(in the rows, 128 means zero)
Rows swapped in pairs by one turn or mirror: which row each one swaps with
The rows were stretched afterwards, more along some directions than others.
Ruk: [151 128 137 115 146 125 150 157 115 127 148 119 136 111 109 116]
tid: [142 115 136 123  75 139 112 132 113 116 160 119 116  98 141 130]
bub: [156 108 135 100 154 143 133 138 141 106 113 139 139 131  91 114]
Vozap: [106 132 130 165 128 153 143 111 157 125 150 148 123 107 134 129]
doveg: [133 134 129 155 134 140 137  98 117 132 141 163 132 140 126 129]
Tuz: [123 120 119 140 135 104 133  85 121 113 108 109 112 148 131 133]
ganag: [102 127 134 161 127 138 126 132 144 128 149 169 112 104 122 125]
Zitut: [123 136 119 145 162 111 148 123 111 134 143 102 137 132 157 116]
Mev: [123 121 117 111 134 128 106 161 112 117 136 145 107 110 135 153]
Mevi: [200 119 114 140  90 145 113 117 130 137 145 148 110 112 136 159]
Sose: [113 145 150 136 132 117 140  94 130 143 124 126 128 127 117 136]
keni: [115 141 146 126 134 112 139  80 126 131 116 127 129 125 107 136]
Zekoz: [138 135 114 141 168 115 156 125 127 139 143 108 134 128 159 115]
Sim: [ 84 138 120  85 154 115 155 135  97 101 118  92 146 123 136 134]
fozu: [177 142 117 157 118 156 111 103 135 144 140 165 118 123 147 175]
Bod: [143 158 112 169 134 150 124  97 123 144 133 148 135 124 151 172]
tam: [108 128 136 166 133 162 140 123 156 131 149 152 125 103 148 134]
ret: [142 141 116 148 136 127 161 111 140 163 132 143 114 118 148 165]
pizo: [104 118 136 114  84 132 122 154 111 120 155 128 142 101 142 112]
kov: [149 147 119 119 115 116 123 124 100 132 115 108 128 157 146 144]
Met: [151 108 135  95 153 147 139 135 147 111 116 133 139 118  90 114]
gir: [110 135 123 136 156 133 176 126 144 161 139  90 145  90 141 133]
nevat: [ 72 144 109 124 105 141 117 115  75 114 136 118 147 117 128 161]
tubid: [130 140 118 100 123 162  98 125  95  94 133 128 134 131 144 144]
nifun: [192 116 118 125  82 138 118 114 126 118 142 131 114 110 131 143]
nor: [123 148 122 148 133 118 172 114 129 161 137 137 121 114 149 151]
sedul: [115 151 112 138  86 124 112 121  84 119 141 135 123 130 126 160]
Vitib: [107 136 118 120 143 171 127 119 121  98 134 138 138 118 133 138]
Bezet: [ 85 145 125  94 153 100 172 139 102 108 123  92 144 123 137 126]
gipov: [142 148 115 109 107 146  95 124  88 104 131 111 125 144 150 144]
sof: [111 132 137 139 121 112 123  62 124 121 113 119 123 137 122 136]
gade: [ 74 137 127 103 117 160 112 128 130 129 134 160 137 124 150 155]
gake: [ 93 134 140 158 127 144 133 144 141 131 158 167 107 103 132 131]
zod: [103 144 107 139 137 154 138 173 110 132 130 127 147 122 145 129]
gido: [154 105 127 130  83 139 120 138 117 120 151 117 123  94 131 115]
zak: [142 129 108 143 136 146 130 173 132 143 125 130 116 135 145 146]
puvim: [ 92 170 111 152 166 129 152 111  95 136 132 117 147 123 144 157]
nog: [133 117 104 146 153 109 130 120 137 130  99  95 108 152 136 130]
padi: [ 89 137 124 133 138 130 167 110 130 154 135  84 153  89 137 138]
begil: [ 72 139 111 136 137 129 149  95 118 147 125  84 153 103 131 146]
kaned: [131 120 114 149 145 107 137 103 133 121 111 104 104 150 143 131]
nesam: [170 121 110 150 131 152 132 101 120 139 164 159 118 113 123 142]
bur: [106 118 133 112  89 135 117 152 118 118 156 129 135 102 134 104]
Nakat: [132 132 119 147 165 125 159 131 144 152 144  93 133 107 157 118]
ziriz: [175 115 107 152 134 146 132  94 126 133 157 160 113 119 125 141]
Fot: [124 136 117 146 141 173 144 112 140 115 144 146 130 103 140 138]

Swapped with gade: Mev
Swapped with ret: Sim
Swapped with pizo: gake
Swapped with Vitib: Mevi

